Here are some numbered points:
  1.03  0.80  0.57  1.30  0.56  0.86  0.72  0.59  0.74  0.59  0.66  0.76  0.60  0.84  0.62  0.65  0.54  0.55  0.97  1.13  0.97  0.77  0.81  0.59 0
  0.86  0.84  0.74  0.90  0.98  1.01  0.93  0.44  0.55  0.86  1.08  1.21  2.41  1.21  0.40  1.41  0.81  0.42  1.15  0.54  0.78  1.06  0.90  1.56 1
  1.36  1.43  1.36  0.20  1.67  1.36  1.24  0.94  0.61  2.06  1.21  1.37  1.08  0.57  0.51  1.65  1.17  1.01  0.91  0.74  0.52  1.26  1.07  1.87 2
  0.60  0.43  1.02  1.62  0.78  0.77  0.76  1.21  0.86  0.93  0.78  0.72  0.78  0.32  1.85  0.83  1.13  1.11  0.71  1.27  0.84  0.69  1.01  0.49 3
  0.92  0.95  1.13  0.83  1.15  0.92  0.99  1.18  1.00  1.23  0.61  0.98  0.88  1.28  1.03  1.08  1.02  1.21  0.71  0.64  0.75  0.84  1.15  0.72 4
  0.91  1.25  1.24  1.52  1.21  1.07  1.24  1.62  0.74  1.07  1.05  0.98  1.13  2.12  0.59  1.35  2.01  1.34  1.41  0.84  0.59  0.91  0.96  1.02 5
  0.96  1.12  1.17  0.60  1.24  0.92  1.11  1.04  1.11  1.50  1.10  1.13  1.02  0.92  0.85  1.16  1.18  1.12  0.80  0.66  0.97  1.06  1.04  0.92 6
  0.74  0.90  1.16  0.36  0.79  0.90  0.93  1.47  1.59  1.10  0.84  0.81  0.52  0.59  1.17  0.74  1.21  1.03  1.12  1.18  1.02  0.98  0.98  0.89 7
  1.00  0.72  1.30  1.13  0.71  0.84  0.89  1.11  0.71  1.14  0.88  0.75  0.74  0.84  1.12  0.78  1.46  1.07  0.92  1.05  1.19  0.77  0.92  0.95 8
  0.95  1.38  0.93  0.88  1.94  1.11  1.27  0.68  0.71  2.07  1.23  1.61  1.06  0.73  0.39  2.90  1.20  0.88  1.00  1.16  0.72  1.06  1.25  3.00 9
  0.89  2.45  1.13  1.49  0.70  0.81  1.16  1.62  0.81  1.14  0.64  0.64  0.69  0.92  3.02  0.68  2.09  1.87  0.78  0.56  1.35  0.72  1.23  0.37 10
  0.73  1.14  0.99  0.54  0.52  0.72  0.56  0.82  0.83  0.33  0.64  0.60  0.28  0.51  2.35  0.34  0.41  0.88  0.62  0.63  0.90  0.65  0.68  0.45 11
  0.67  0.48  0.55  0.93  0.42  0.77  0.81  0.78  1.04  0.39  0.68  0.53  0.45  1.56  1.15  0.32  0.55  0.84  0.47  1.08  0.92  0.72  0.73  0.39 12
  0.66  0.60  0.71  0.41  0.77  0.73  0.67  0.77  1.27  0.52  0.65  0.71  0.52  0.44  0.91  0.49  0.60  0.47  0.66  0.76  0.62  0.84  0.72  0.58 13
New points follow, each followed by the numbers of its two nearest points above by angle, nearest first.
  1.08  0.58  0.52  0.61  1.27  1.37  0.99  0.40  0.52  0.71  1.30  1.42  1.10  0.36  0.38  1.29  0.56  0.65  0.85  1.03  0.68  1.06  0.57  1.46 -> 2 9
  0.71  0.48  0.53  1.04  0.69  0.69  0.64  0.57  0.62  0.40  0.77  0.58  0.71  0.22  1.13  0.40  0.56  0.72  0.99  0.97  0.65  0.70  0.62  0.56 -> 3 0
  1.18  0.87  0.90  0.78  1.43  1.25  0.72  0.50  0.68  0.64  1.39  1.42  1.85  1.06  0.47  1.80  0.74  0.70  2.04  0.64  0.43  1.18  0.99  1.56 -> 1 2
  0.62  0.62  0.91  0.84  0.68  0.76  0.86  1.75  0.69  1.08  0.77  0.65  0.63  0.74  1.33  0.69  1.07  1.76  0.41  1.71  0.64  0.75  1.03  0.50 -> 3 8
  1.11  1.54  0.81  2.00  0.74  0.92  0.97  0.97  0.81  0.42  0.70  0.81  0.87  1.34  1.85  0.51  0.92  0.81  1.27  1.12  1.96  0.85  0.86  0.67 -> 0 12
  0.85  0.63  0.92  2.72  0.60  0.78  0.64  2.17  1.39  1.24  0.57  0.65  0.56  1.42  2.56  0.64  2.16  1.39  0.91  1.40  1.58  0.69  0.86  0.44 -> 3 8
  0.60  1.12  1.16  0.49  0.54  0.67  0.87  1.42  1.18  0.65  0.57  0.56  0.26  1.72  2.82  0.30  0.98  1.64  0.32  1.55  0.98  0.61  0.81  0.36 -> 11 12
  0.96  2.54  1.03  0.77  1.59  1.31  1.34  1.00  0.53  1.55  1.16  1.32  2.98  0.91  0.54  2.34  1.54  0.90  2.49  0.79  0.52  1.18  1.27  2.84 -> 1 9
  1.24  0.85  0.69  0.91  1.14  1.34  1.08  0.59  0.59  0.93  1.19  1.37  1.31  1.11  0.32  1.68  1.04  0.54  1.37  0.73  0.83  1.13  0.94  1.43 -> 1 2
  0.70  0.74  0.68  0.56  0.83  0.97  0.83  0.62  0.72  0.77  0.98  0.97  0.69  0.18  0.47  0.99  0.53  0.55  0.86  0.55  0.77  0.97  0.88  0.76 -> 6 2
  0.82  0.48  0.60  1.04  0.88  1.06  0.87  0.47  0.81  0.74  0.89  0.94  1.63  0.68  0.39  1.54  0.81  0.53  0.67  0.71  0.66  0.99  0.84  1.23 -> 1 6
  0.81  0.36  0.59  0.71  0.82  0.67  0.95  0.76  0.83  0.77  1.09  1.05  1.23  0.33  0.50  0.74  0.60  0.73  0.83  0.56  0.62  0.97  0.67  1.31 -> 6 1
  0.45  0.76  0.85  1.17  0.53  0.62  0.80  1.54  1.30  0.68  0.57  0.58  0.33  0.74  1.97  0.45  1.06  1.00  0.39  0.89  1.23  0.62  0.81  0.42 -> 3 10
  1.15  1.42  0.94  3.46  0.86  1.03  0.99  0.71  0.77  0.80  0.83  0.80  2.54  0.94  0.99  1.10  1.14  0.73  1.00  0.55  1.09  0.88  0.83  1.10 -> 0 1
  0.73  1.03  0.89  1.67  0.74  0.71  0.76  1.40  1.88  1.19  1.05  0.66  1.03  2.44  1.87  1.16  1.02  1.24  0.43  1.59  0.70  0.76  1.08  0.46 -> 12 4
  0.79  1.28  1.04  0.93  1.30  1.29  1.14  0.52  1.05  0.98  1.17  1.45  1.27  1.52  0.59  1.76  0.60  0.71  1.72  0.89  0.85  1.06  0.85  2.20 -> 1 9
  0.85  0.45  0.56  0.20  0.85  0.87  0.86  0.44  0.97  0.68  0.75  1.00  0.47  2.05  0.59  0.77  0.35  0.63  0.60  0.56  0.57  0.92  0.60  1.20 -> 4 12
  0.36  0.75  0.58  0.46  0.37  0.60  0.57  1.00  0.96  0.39  0.78  0.54  0.21  0.32  1.26  0.35  0.49  0.87  0.26  0.46  1.11  0.61  0.66  0.36 -> 11 7
  1.12  0.50  0.88  4.09  1.06  0.82  0.81  1.11  0.96  1.07  0.80  0.83  1.08  1.61  1.23  0.97  2.11  1.21  1.36  2.24  2.21  0.86  1.01  0.76 -> 0 3
  0.62  1.00  1.09  1.29  0.65  0.67  0.80  1.58  1.22  1.16  0.59  0.57  0.73  1.73  1.71  0.33  1.25  1.13  0.66  0.94  1.11  0.67  0.83  0.35 -> 12 8
  0.50  0.20  0.60  0.46  0.39  0.47  0.63  0.78  1.31  0.48  0.72  0.49  0.28  2.28  1.57  0.21  0.44  0.69  0.25  0.73  0.68  0.62  0.60  0.26 -> 12 4
  1.00  0.95  1.07  0.84  1.26  1.11  0.95  0.97  0.79  1.82  0.96  1.19  1.47  1.47  0.84  1.42  0.79  1.11  1.73  0.98  0.63  0.99  0.95  1.85 -> 6 2
  0.81  0.50  0.81  1.32  0.70  0.83  0.96  0.66  1.13  0.57  0.86  0.87  0.63  1.04  0.66  0.69  0.68  0.62  0.61  0.74  0.67  0.88  0.80  0.72 -> 0 4
  0.83  0.86  0.81  1.08  1.07  1.06  0.80  0.71  0.87  0.64  0.99  0.89  1.11  2.37  1.22  0.98  0.65  0.82  1.31  0.84  0.95  0.86  0.75  0.80 -> 12 5
  0.59  0.59  0.44  0.12  1.13  1.05  0.77  0.45  0.80  0.69  1.28  1.09  0.43  1.12  0.24  0.81  0.28  0.28  0.97  0.95  0.33  1.07  0.77  2.24 -> 9 2
